The rows below come in pairs that one turn or mirror swaps. Which row does each named row swap with?
The rows were stretched afterwards, more along some directions than others.
z_876: [  0   9  11   1  -2   1  -7  -7 -13  32  25  23 -11  39   2  -2  10  24
  17  -8   2  -6 -20]
z_55: [  0  -7   8  -1   5  39 -16 -14 -21   4  16   6  -4  -2  10 -13  -8   0
  20   6 -13  24   0]
z_350: [ 38   8   4   3   3  24 -42  -3  12  -7 -14  15   1  18  15   9  -6 -22
  12  18  14 -26   0]
z_670: [ -1   0  21   6  12  27   9  -8  -4   6   9  20  -4  -6 -11  15  -8  12
   4 -12   2 -25  10]
z_727: [  4  -1   3 -17  -4  18 -22 -33  10   9 -37 -10  21   3  14  -6 -18 -22
  -4 -23 -11 -11  17]
z_958: [-20   3  25  21  -9  24 -11  27  30   0   6   2 -13  29  22  10  18  -2
  21  -3   0 -34  16]
z_117: [ 31   2   5   4  -5  31 -55   1  19  -3 -17  14  -6  20  11  24  12 -34
  18  10  14 -22   3]
z_776: [-22  -1  19  22  -4  25 -20  30  21   6   8   0  -5  24  18  11  16  -6
  20  -9   2 -26   5]
z_693: [ -6  12  12   0  -1 -10  -1  -3 -17  31  26  21  -1  31  12 -14   6  20
   3 -10   1 -13 -18]
z_873: [ 38   3  -2   3  14  19 -46  -9  14 -13 -13   2  -1  14  12  13   2 -38
   2   9  16 -32   0]
z_788: [ 13   5  33  11 -16  21 -24   1  19   7   3  30   7   3  29 -33  23   4
 -14  10   7  -8  18]
z_108: [  3 -15  16   7 -20  22 -13  11  22  -6  -7   4  -4  26  36 -31  25 -10
   3   1 -15 -19   2]
z_821: [ 18   5  34   6 -16  21 -31  -6  19   8   3  33   6   1  36 -16  30   2
 -16  16   9   6  15]
z_294: [ 29  -9   9  13  -3  10  -8  -4  39  -8 -23  11  29  -4  26  -7  -7 -12
  19  17 -22   6   5]
z_992: [  1 -11  15  10 -21  18 -10   9  20  -7 -11  11  -1  29  32 -28  20  -6
  -1  -2 -16 -14   7]
z_872: [  0 -42  -3 -15   2  -9   9   4   3  -4  -7  -4 -21  22 -31   5  14   7
  29  -4   5  -8 -13]
z_837: [  0 -39  -4 -14   3   5  -1  -3  -4   2  -8  -3 -18  25 -20 -18  19   7
  32  -8  -4 -21  -9]
z_22: [-17  -6  18  22   4  21 -12  19  22  -1  10   1 -13  22  24   7  16  -2
  22 -15   8 -26   8]
z_366: [  9   0  10  -5  12  37 -29 -21 -20   9  24  11  -6   0  10  -8  -8  11
  22   3  -6  30 -17]
z_455: [  7   9   3 -19  -3  23 -31 -28  19   5 -42 -10  20   2  14  -6 -18 -26
  -1 -19  -9  -7  14]
z_723: [ 39 -25  18 -14  22  14  10  -9  10 -23  11   7  30  22  -2  10 -43  14
   7  33  -3 -11 -22]
z_961: [ 36   7   5  -1  -4  32 -51  -9  20 -14 -22  10  -3  16  21  22   8 -38
   4  11  12 -25  11]
z_58: [ 22  11  19  -1  -2  -5 -11  -8  -2  15 -13   5 -10 -19  10  10  10 -36
   6  16   2  16  11]
z_864: [  3  -7  12 -15   2  24 -15 -18 -21  12   8   7   2 -13   8 -18 -10  -2
  13  13  -2  42  -6]
z_829: [ 33 -16   3  13   0   5 -13  -1  32  -8 -22  12  22  -1  23 -11  -5  -8
  19  14 -20   4   6]
z_528: [ 12  -9   7 -10  11  28 -26 -22 -23   5  22   7 -11   2   3 -11  -6   0
  25   8  -2  32 -15]
z_451: [  7  12  22  -3  -9  -6  -6   0  -4  21 -21   4  -2 -18   8  12  10 -36
   6  11   4  10  10]
z_38: [ 31 -26  16 -14  17  18  13  -6  11 -28  11   6  28  22  -4  14 -39  13
   9  32  -5  -9 -16]
z_399: [-16  -7  20  27  -3  20 -18  24  18  13  12   6 -14  22  20  11  27  -6
  16 -17   6 -25  12]
z_576: [ 15   2   5 -13   3  28 -44 -36  14  10 -38  -1  26  10  20 -11 -11 -26
   8 -20 -11 -15   6]
z_130: [ 34 -28  17 -16   9  22   9  -6  18 -25   9   2  22  39  -3  17 -34  17
  16  31  -8 -18 -17]
z_40: [ -3 -30 -12 -10   1   1   3   4 -10  -1  -5   0 -28  32 -25  -7  16  -1
  25 -16   1 -25  -7]
z_532: [ 24 -10   6  17   5   6 -13  -3  33  -5 -26   8  27   3  16  -4  -3  -9
  16  12 -22   5  13]
z_970: [ -9  12  16  -1  -4  -4  -8  -5 -18  22  23  19  -3  38   8   0   8  18
   0 -20   7 -27 -12]
z_791: [ 15   7  28  10   3  23 -34  -9  14   9   9  26   8  -6  37 -26  19   4
 -19  11  10   4  12]
z_85: [ 36   9   5   5   4  27 -43  -3  22 -11 -11   8  -3  17  14  20   5 -28
  12   9  11 -35  -1]
z_735: [ 32 -24  18 -10  13  16   9 -12  17 -29   6   8  26  32  -2   8 -36  23
  12  34  -5 -14 -22]
z_417: [ 24   6  35  10  -9  28 -30  -8  30  -1   4  26  14   6  39 -23  18   9
  -9  23   0  -1  13]
z_214: [ -6   3   9  -2   4 -14  -1 -13 -22  31  24  19  -6  28   8  -2  -2  21
   2 -17   5  -9 -12]
z_892: [-21   1  27  22 -10  20 -15  29  18   6  11   4 -16  18  21   3  21  -4
  16  -6   2 -28  21]
z_493: [ 16  -2  35  12 -19  30 -37  -1  27   8  -2  31  12  12  36 -26  29   6
  -3  21  -1   4  20]
z_654: [ -5 -31  -1 -12  -6  -2   5   4   1  -5 -15  -5 -20  25 -28  -6  18   3
  29  -8   2 -28 -10]
z_870: [  2 -10  13   3  20  31  11  -2  -3   1  11  24  -6  -4 -10  17 -11  18
   5 -16   0 -18  11]
z_103: [  7  -6  17   6  21  31   9  -4  -5   4  15  24  -3  -2  -6   6 -12  15
  -1 -17  -4 -27  12]
z_724: [ -2   6  21   1   5  -8 -17 -13 -15  32  23  24  -1  37  12 -12  14  17
   8 -11   6 -17 -14]
z_621: [  4  -1  15  -5   2  30 -19 -18 -20   3  16  13  -5  -1   9 -15  -7  11
  20  14  -5  33  -8]
z_96: [ 12   0   5 -18 -12  34 -27 -28  24   6 -43 -14  27  15  12 -12 -11 -25
  13  -6 -18 -10   7]
z_936: [ 31 -14   1  20  12   1   4 -12  23  -7 -24   7  29   1  23 -14  -4 -13
  22  11 -25  -9  13]
z_33: [ 13  -6  15   1  12  34   7 -11  -2   9  12  26  -1  -5  -5  13 -11  18
   6 -14  -8 -10   9]
z_503: [ 17   7   6 -17   1  19 -28 -37  12   5 -43   3  28   0  16  -2 -19 -10
  -2 -17 -10  -4  13]
z_312: [ 38 -18   3  17   7  11 -16 -10  31  -7 -30   4  32   8  26  -3  -8 -17
  19  18 -25   1  15]
z_154: [  6 -33  -1 -14   3  -2   2  -4   4  -5 -12 -11 -11  31 -26  -7  14   3
  27  -4  -7 -28 -11]

z_33 swaps with z_130
z_455 swaps with z_693
z_85 swaps with z_417
z_936 swaps with z_22
z_312 swaps with z_399

